In the data rows, 128 means zero.
Here are some rows, each followed by its group. Rows of different groups can look alike.
138|118|090|082|131|143|142|088|117|154|139|117|123|142|163|131|116|096|144|139|091|134|165|141|135|124|106|123|138|091|106|166|141|147|119|130|129|143|115|102|167 A
146|156|163|123|163|163|138|146|104|146|144|143|143|138|171|102|112|110|146|146|139|106|167|166|100|171|116|142|112|159|142|165|142|104|165|110|143|139|135|139|143 Z
166|092|089|104|117|142|161|107|112|152|085|116|105|101|101|156|117|092|133|090|115|094|123|157|122|130|087|123|092|090|126|104|154|134|121|118|148|083|090|098|106 A
118|090|123|089|112|117|109|144|101|128|088|103|100|092|121|139|146|134|087|092|126|107|094|110|122|131|120|099|090|122|130|116|134|116|116|109|093|100|097|127|114 A
103|114|141|123|112|093|112|170|107|105|113|130|125|092|121|146|147|124|129|117|148|096|092|124|110|175|091|098|092|143|103|091|096|105|170|093|122|112|143|103|091 A
091|096|120|109|092|141|128|123|125|098|121|086|087|099|131|131|139|120|090|126|094|120|098|125|146|108|104|122|123|117|089|102|143|143|091|137|123|110|089|116|103 A
091|090|129|084|091|140|133|129|100|132|093|092|088|092|141|130|123|111|113|103|113|119|118|123|115|117|105|093|125|115|092|116|148|136|102|119|119|108|093|118|092 A
153|092|170|143|107|110|116|151|147|115|107|142|121|111|128|107|148|098|134|102|145|133|110|099|112|147|146|141|112|163|135|114|125|096|170|131|123|095|169|107|115 Z
107|144|142|147|131|093|148|132|148|107|167|168|174|115|118|166|152|137|111|171|144|134|116|112|133|140|135|110|143|166|156|138|088|123|145|133|135|168|140|163|135 D
144|161|150|133|162|145|138|161|127|175|143|135|110|164|144|123|136|138|173|145|155|129|163|142|104|161|112|172|114|152|142|166|170|107|152|111|174|141|127|109|167 Z
144|094|114|122|128|155|140|135|087|133|114|114|149|117|106|147|146|113|115|115|116|111|099|137|142|134|096|121|086|094|141|099|148|129|161|109|153|082|114|136|121 C
112|166|169|146|163|139|099|130|175|140|138|167|156|141|144|135|100|141|138|143|168|132|164|138|131|102|159|139|147|164|159|164|111|122|129|140|110|138|143|159|143 D
165|141|092|156|166|163|126|105|147|140|161|110|154|140|169|137|111|120|170|159|110|121|165|156|141|098|155|138|142|139|146|143|143|143|130|153|145|157|138|127|162 M
148|093|145|107|090|093|119|145|139|094|126|139|133|113|099|153|169|113|105|090|141|108|093|107|151|149|102|126|099|107|130|117|094|154|153|096|128|089|114|135|094 H
091|113|127|110|116|127|133|119|127|106|088|106|115|113|136|107|143|136|093|095|100|098|116|119|141|154|096|119|092|095|118|093|140|104|137|132|116|099|117|096|093 A
127|104|112|088|104|132|142|133|100|151|101|120|118|114|128|130|111|117|104|143|115|127|112|151|108|116|107|110|130|106|107|108|162|133|104|122|108|113|122|121|118 A
112|153|142|116|121|114|095|170|173|113|131|141|124|136|140|139|145|135|129|157|164|128|115|119|109|129|137|115|167|144|097|117|095|101|162|131|090|156|146|100|138 Z
143|092|090|092|134|145|156|130|114|129|096|116|096|120|122|122|109|113|119|117|115|126|146|166|145|115|083|130|112|114|104|150|138|130|135|093|158|116|092|129|146 A
112|144|145|135|168|142|128|091|171|123|140|167|160|164|139|117|096|168|147|146|166|139|166|108|106|121|131|118|141|141|140|167|140|128|095|133|143|166|168|170|145 D
138|122|099|128|095|109|131|136|105|136|100|121|120|093|135|152|124|099|112|089|129|111|115|133|117|125|114|110|117|122|113|115|112|131|162|142|117|117|100|138|092 M
145|127|165|142|127|114|151|167|149|142|135|146|113|129|115|148|172|149|133|153|167|120|121|097|104|144|141|105|137|145|124|119|131|111|169|162|147|152|144|145|121 D
127|142|157|129|164|141|116|116|142|172|138|158|147|164|156|112|113|141|136|143|161|152|165|149|104|115|157|158|166|161|128|165|125|101|118|135|132|142|163|159|143 D
153|165|089|128|143|165|136|121|118|160|167|098|130|141|162|108|087|128|154|168|127|124|168|132|112|113|156|159|169|107|122|144|167|141|114|136|140|142|109|154|165 M
164|124|091|088|141|143|139|116|097|156|148|113|130|167|141|101|114|125|120|116|094|128|144|144|135|093|130|155|117|113|094|162|147|142|088|141|132|124|093|099|143 H
141|129|091|088|145|166|129|122|086|137|127|111|121|154|130|119|103|112|122|098|117|103|164|144|119|111|083|159|094|091|131|165|141|129|130|092|140|099|112|135|160 A
111|114|104|117|121|091|090|088|115|091|109|096|120|099|112|141|145|128|088|136|100|145|093|130|155|129|120|123|142|123|111|091|120|120|091|118|118|151|127|111|118 H
128|112|156|102|092|115|150|144|092|102|082|153|109|116|099|120|144|087|134|090|125|104|093|122|149|146|082|107|112|142|104|116|099|118|171|082|109|111|142|137|092 A
123|096|144|134|106|105|138|171|139|103|147|167|088|137|127|113|170|102|157|133|165|095|134|120|086|149|153|129|145|144|128|113|095|127|142|116|139|104|170|129|140 Z
105|137|114|108|165|158|089|092|135|140|143|114|152|142|131|106|088|127|107|153|093|144|166|128|140|116|116|116|131|115|122|142|157|132|115|126|116|162|117|126|165 H
113|159|137|168|136|115|095|091|130|091|126|121|146|118|107|127|106|164|129|131|122|144|127|089|160|103|154|137|132|150|166|119|086|125|093|118|109|128|129|163|128 M
090|128|096|139|136|121|114|086|119|085|144|124|173|114|082|143|107|143|087|128|129|164|127|124|134|097|133|128|132|132|159|101|114|148|116|132|094|138|114|158|122 M
133|095|110|110|115|118|150|158|103|122|091|109|112|094|107|125|169|089|132|115|110|109|095|109|152|159|093|132|113|106|105|094|131|157|133|094|134|088|101|107|113 H
121|117|125|163|103|094|117|142|129|125|143|135|155|098|118|162|147|129|142|129|161|145|116|093|128|139|141|113|114|148|109|121|089|156|150|100|136|131|130|148|095 M
091|161|134|148|118|115|092|113|153|089|125|120|171|142|084|125|106|144|129|157|119|168|130|115|138|127|133|135|161|120|144|104|086|150|090|126|099|135|127|143|107 T
132|165|116|118|169|146|105|092|115|164|157|093|121|161|135|106|087|127|127|162|097|145|168|169|109|086|150|131|138|097|112|164|143|140|087|132|163|170|099|145|165 M
141|122|089|134|142|145|166|109|091|142|128|092|145|121|145|153|106|091|126|123|092|140|128|155|116|119|114|156|090|092|119|123|159|131|141|127|164|121|088|145|145 C
140|108|103|113|112|144|121|126|117|155|131|114|120|141|159|125|124|117|110|119|092|106|148|133|135|113|107|137|113|100|137|142|139|137|100|126|121|140|095|128|150 A
105|091|145|095|091|091|111|145|129|098|091|135|129|111|121|123|171|122|124|090|130|110|095|126|127|152|094|125|115|104|104|095|097|124|150|129|126|122|123|111|114 H
125|134|145|111|140|138|116|143|132|165|132|136|094|122|158|099|139|144|113|145|104|103|122|152|103|122|105|115|112|115|110|141|133|098|110|124|115|114|113|098|147 C
094|116|115|120|095|095|134|110|132|120|123|124|122|091|089|143|142|140|114|097|103|135|090|109|153|121|131|098|101|097|125|093|132|149|101|107|119|128|092|105|088 H
130|117|114|111|146|162|106|119|127|143|109|113|099|160|157|102|086|115|135|119|093|108|138|163|137|097|135|142|115|093|110|161|163|141|116|116|112|145|113|134|162 H
134|118|127|086|131|164|155|130|116|145|115|095|105|131|143|098|096|112|123|120|105|110|144|162|112|112|130|132|139|129|143|138|173|111|130|148|137|119|131|110|142 C
113|143|105|144|166|133|096|090|155|107|156|109|172|139|103|113|114|162|112|169|131|142|140|135|120|085|134|141|143|137|172|139|125|112|114|141|111|167|144|172|136 T
155|158|146|140|157|122|141|144|142|165|130|144|158|152|151|154|154|149|145|155|146|162|129|095|142|164|154|126|131|164|166|121|135|110|170|154|130|140|146|157|119 D
143|116|089|087|156|145|151|115|085|162|113|088|092|164|170|115|120|090|158|133|092|098|141|141|140|095|115|129|131|092|127|164|172|146|126|095|163|105|116|129|141 A
124|091|121|115|088|117|136|147|107|122|118|130|130|114|116|117|143|105|088|115|131|105|120|131|128|128|125|125|117|104|101|090|101|119|116|131|121|125|122|106|114 H
169|136|145|137|166|168|130|173|124|174|153|142|146|142|170|109|126|135|170|151|167|150|142|121|116|174|124|169|122|146|124|144|163|125|145|120|142|116|144|149|169 D
139|117|167|171|105|142|153|171|132|158|096|164|128|136|107|103|172|091|163|117|136|144|132|127|115|147|133|117|120|155|116|133|109|095|171|100|127|085|136|138|138 Z
102|107|144|110|110|135|141|114|104|132|128|132|091|140|158|098|139|122|135|146|120|106|138|155|102|121|106|136|109|107|134|111|129|126|132|149|111|139|132|123|120 C
143|166|141|145|142|166|135|157|157|172|171|144|104|162|138|109|100|157|172|164|144|100|165|140|123|142|163|170|146|143|105|144|170|131|145|165|172|140|167|108|169 D
090|154|143|109|136|095|116|152|148|115|130|142|127|130|143|114|165|156|098|131|144|095|115|098|103|120|157|116|140|163|096|116|127|117|128|132|116|156|170|131|145 Z
165|121|117|094|117|139|125|104|089|161|095|116|127|150|125|117|105|113|122|097|115|133|156|168|113|111|089|129|116|118|135|135|147|153|136|127|161|096|117|109|129 H
090|134|112|169|142|119|117|114|131|092|149|118|144|143|109|148|109|147|128|154|117|144|128|091|162|130|157|106|136|144|169|099|088|123|114|150|105|160|130|137|128 M
097|144|142|171|154|095|115|119|169|107|168|142|144|121|089|139|146|169|112|167|142|168|134|110|159|138|165|110|168|164|135|108|109|147|112|133|102|144|167|160|134 D
139|141|116|086|154|170|158|113|086|146|114|092|098|164|167|113|114|093|157|139|114|131|143|140|117|100|116|136|107|093|129|143|142|121|093|129|166|141|117|128|142 A
167|091|095|098|090|125|162|152|089|141|085|091|116|096|102|160|154|113|105|111|119|134|093|114|135|131|108|118|087|116|130|114|141|164|152|119|139|110|115|134|116 A
097|136|131|145|118|092|135|119|160|097|155|169|148|119|087|158|140|160|142|152|143|141|127|116|163|109|143|115|157|164|141|103|109|149|106|114|109|149|143|171|105 T
146|120|132|165|105|091|125|117|130|126|120|162|156|104|092|163|127|134|120|129|142|148|101|098|153|119|140|139|119|153|143|099|089|124|128|128|118|132|157|127|116 M
164|144|166|110|142|143|136|160|123|146|161|169|130|139|167|133|105|128|143|171|163|122|149|167|119|126|132|145|162|141|107|166|172|103|150|161|150|138|143|104|163 D
090|094|129|084|114|118|132|128|124|101|121|091|112|121|120|100|144|115|120|126|117|119|096|147|141|137|136|097|123|115|089|098|122|135|100|116|095|109|115|116|120 A
124|122|116|087|137|143|135|089|125|129|117|117|130|138|138|099|115|112|114|142|114|134|143|164|140|119|133|149|144|093|105|147|143|116|089|114|123|121|115|132|145 H
131|115|145|098|112|116|114|145|132|121|121|134|130|090|120|151|173|099|124|091|109|135|118|129|126|125|100|123|118|127|134|092|122|151|149|126|096|093|133|136|116 H
089|130|107|107|113|092|123|122|141|114|107|100|108|093|112|116|127|148|116|105|128|108|093|107|129|134|116|122|113|102|129|091|125|119|122|142|091|143|102|132|094 H
109|089|128|120|087|113|114|158|104|099|110|118|104|115|099|149|168|090|100|112|137|109|093|129|145|140|117|098|115|131|135|094|126|148|137|093|122|111|129|108|091 A
113|144|164|167|154|117|105|115|170|125|165|144|166|147|099|150|116|145|135|167|146|137|140|088|125|109|142|127|142|143|159|118|117|142|137|167|128|140|142|155|138 D
160|115|120|141|092|128|157|137|098|102|117|101|141|115|110|152|128|112|132|090|103|136|096|105|127|126|133|131|089|098|108|092|136|159|154|103|138|111|097|108|116 H
116|089|123|103|095|114|114|121|107|095|098|114|132|090|094|152|141|092|128|111|114|111|115|099|124|151|096|099|095|106|130|092|119|150|124|124|101|117|110|107|092 H
168|144|144|143|141|165|166|130|158|149|169|143|132|139|168|132|099|133|148|170|169|098|166|167|099|119|135|146|168|165|131|143|172|128|120|162|172|144|169|105|166 D
112|119|151|136|105|093|111|107|152|091|117|158|133|102|113|163|118|138|138|105|136|150|116|122|155|112|143|110|142|154|117|099|084|156|141|104|111|136|151|154|113 M
132|090|125|091|092|095|140|130|101|099|116|114|131|092|124|123|144|092|099|115|137|131|116|101|120|139|117|098|114|129|104|113|128|122|135|124|094|112|128|133|113 A
112|117|118|120|130|126|088|084|139|088|112|115|156|138|111|106|105|161|111|122|115|121|106|113|124|095|150|128|122|093|119|106|124|118|115|155|123|156|097|123|132 M
092|168|145|162|164|133|128|097|148|113|143|171|138|165|114|115|127|148|141|167|145|144|165|102|112|121|135|113|166|164|168|143|130|130|098|134|136|169|143|173|140 D
126|148|159|169|136|118|150|144|133|102|124|145|138|128|094|139|152|133|150|110|143|123|124|121|127|114|116|143|123|134|122|107|120|126|129|107|145|113|161|156|099 M
167|171|115|156|144|163|150|133|112|164|154|108|134|142|171|112|116|144|163|130|132|147|141|159|116|100|151|167|133|130|127|143|164|119|101|124|143|129|109|128|145 M
087|143|114|166|167|116|118|116|119|099|126|124|172|136|105|136|114|139|128|167|122|144|139|140|120|113|136|138|167|129|173|134|105|114|089|169|136|144|131|174|132 M
165|111|115|088|151|168|154|092|086|161|106|089|093|139|143|138|095|091|133|109|118|103|162|140|117|099|091|131|125|115|128|141|171|123|102|121|166|131|093|102|167 H
138|116|096|145|094|127|133|158|101|105|117|122|115|094|110|154|132|091|133|090|125|107|095|131|148|155|130|136|087|097|107|092|112|159|157|134|117|109|095|104|091 M
131|154|139|169|147|129|135|169|164|155|152|167|145|127|105|141|151|146|130|143|142|125|136|092|124|156|120|129|145|141|152|138|103|145|141|124|153|108|142|159|134 T
114|130|134|142|113|118|119|114|126|091|149|140|148|139|113|124|108|162|098|130|115|143|102|114|163|129|153|132|158|143|134|117|115|129|119|118|128|127|148|133|103 M
141|091|115|107|093|107|158|135|087|130|083|115|116|093|106|146|157|086|125|113|115|107|092|108|129|158|124|130|115|116|131|091|116|162|129|100|137|109|096|134|113 H
139|114|098|151|092|129|134|135|102|135|095|123|114|090|127|149|150|090|135|092|126|108|094|104|117|126|136|135|090|098|107|090|107|160|161|140|118|085|098|111|089 M
162|166|089|121|141|141|118|122|114|138|137|126|122|165|145|133|087|151|169|162|102|115|166|140|112|114|123|142|166|129|139|143|172|109|094|127|173|144|106|113|143 M
091|131|168|110|121|092|119|146|145|091|160|170|102|137|141|110|155|131|099|137|168|099|143|120|110|121|162|095|140|143|100|119|102|123|156|139|090|137|169|108|141 Z
142|117|113|117|123|157|165|130|113|153|112|114|146|098|102|125|148|089|142|088|114|111|118|141|119|164|117|147|112|114|110|096|148|131|156|129|150|083|115|107|095 C
114|167|171|140|157|117|105|115|171|099|140|141|139|150|125|151|143|141|107|142|165|138|141|114|149|134|141|126|166|164|160|137|112|141|139|141|101|168|140|133|113 D
164|091|089|123|112|159|164|113|089|123|109|114|105|120|127|133|150|089|135|112|091|119|095|128|154|128|083|120|089|112|123|122|124|161|121|119|120|111|117|099|120 A
113|143|168|107|164|147|128|138|173|147|140|169|117|165|125|132|132|163|119|142|145|150|144|144|123|129|161|139|142|142|149|161|143|092|135|140|137|166|170|126|165 Z
090|091|127|112|093|135|128|124|125|099|123|116|089|094|136|100|122|120|086|101|090|095|094|121|119|112|131|092|102|093|113|116|119|134|097|138|122|108|114|090|121 A
127|113|147|093|114|092|111|149|128|099|090|111|129|113|096|116|147|126|092|087|106|135|116|129|152|132|117|099|111|127|103|092|100|120|124|125|121|119|100|134|116 H
115|133|119|137|103|123|088|089|136|113|112|116|116|124|085|108|112|130|115|119|095|142|096|113|119|129|144|124|118|117|133|104|125|117|115|119|095|152|096|135|106 H
Which 5 groups are nearest to each row below, nearest first, going by the distance to the centre of the group?
140|140|091|116|137|162|134|090|113|146|137|091|103|141|165|143|116|100|135|116|093|112|164|141|146|100|115|163|106|089|110|143|146|154|119|128|170|138|091|139|142 -> C A H M D
091|166|146|173|160|099|103|105|146|106|170|142|169|159|124|124|136|146|137|144|146|169|126|120|123|127|163|108|171|164|172|146|114|110|131|138|127|141|167|145|145 -> T D M Z H
114|147|152|170|130|116|113|109|155|098|119|140|138|125|090|137|146|138|145|110|145|124|120|119|130|140|114|114|116|155|122|124|117|130|117|101|115|110|157|130|095 -> T M Z H D
Which 4 groups are nearest to each row below, nearest first, going by the distance to the centre of the group?
092|150|170|092|133|134|136|155|149|143|117|158|132|156|140|125|122|162|120|164|128|110|153|150|106|152|132|120|145|139|114|150|126|112|137|128|141|123|138|103|163 -> Z D C M
Which 5 groups are nearest to each row below, nearest first, going by the average distance to the group's rows?
115|121|116|128|121|122|087|114|137|101|134|090|136|155|119|101|093|157|101|151|115|115|137|159|142|122|146|111|125|093|152|158|130|139|089|123|106|127|114|150|137 -> T M H C A
114|144|145|160|165|131|130|127|142|107|167|165|163|163|138|143|102|169|144|146|165|173|145|100|114|123|135|135|167|143|172|142|126|102|100|162|109|139|142|177|164 -> D T M Z C
Which 4 groups are nearest to each row below, nearest first, going by the distance to the group's nearest row?
125|142|144|121|137|118|100|147|172|088|159|142|116|116|110|114|146|125|112|127|167|123|134|116|097|149|165|086|167|164|122|110|100|129|170|127|125|149|143|124|137 -> Z D M T
163|160|112|143|142|133|162|131|152|169|131|152|145|137|161|124|129|149|143|158|131|136|146|132|119|121|154|139|133|137|172|152|121|118|134|157|173|116|134|142|130 -> D M T Z
Which 4 groups are nearest to each row below, nearest first, going by the average distance to the group's rows?
147|163|146|173|151|127|131|145|147|119|135|146|161|119|133|158|129|133|125|136|142|150|142|116|123|155|160|113|169|163|129|138|122|145|142|141|141|130|172|154|138 -> D T Z M
092|128|117|153|146|106|111|092|142|115|138|095|169|147|094|109|096|165|090|129|115|159|122|137|124|122|155|109|156|118|131|142|126|140|116|164|099|139|123|163|141 -> T M D H
112|102|143|123|094|124|120|173|133|096|129|137|089|092|143|110|145|116|105|131|152|086|094|108|127|133|135|119|138|150|086|099|131|087|161|133|093|126|155|121|098 -> Z A H C
091|150|123|165|110|093|115|115|123|089|140|104|141|133|108|115|138|161|119|148|111|163|100|095|132|125|132|129|130|133|153|119|113|148|091|125|125|133|138|158|119 -> T M H D
088|105|171|091|101|140|102|158|123|119|127|153|117|126|146|104|137|148|132|140|145|095|123|116|097|156|135|097|136|125|123|123|137|085|124|122|093|108|123|116|128 -> Z C A H
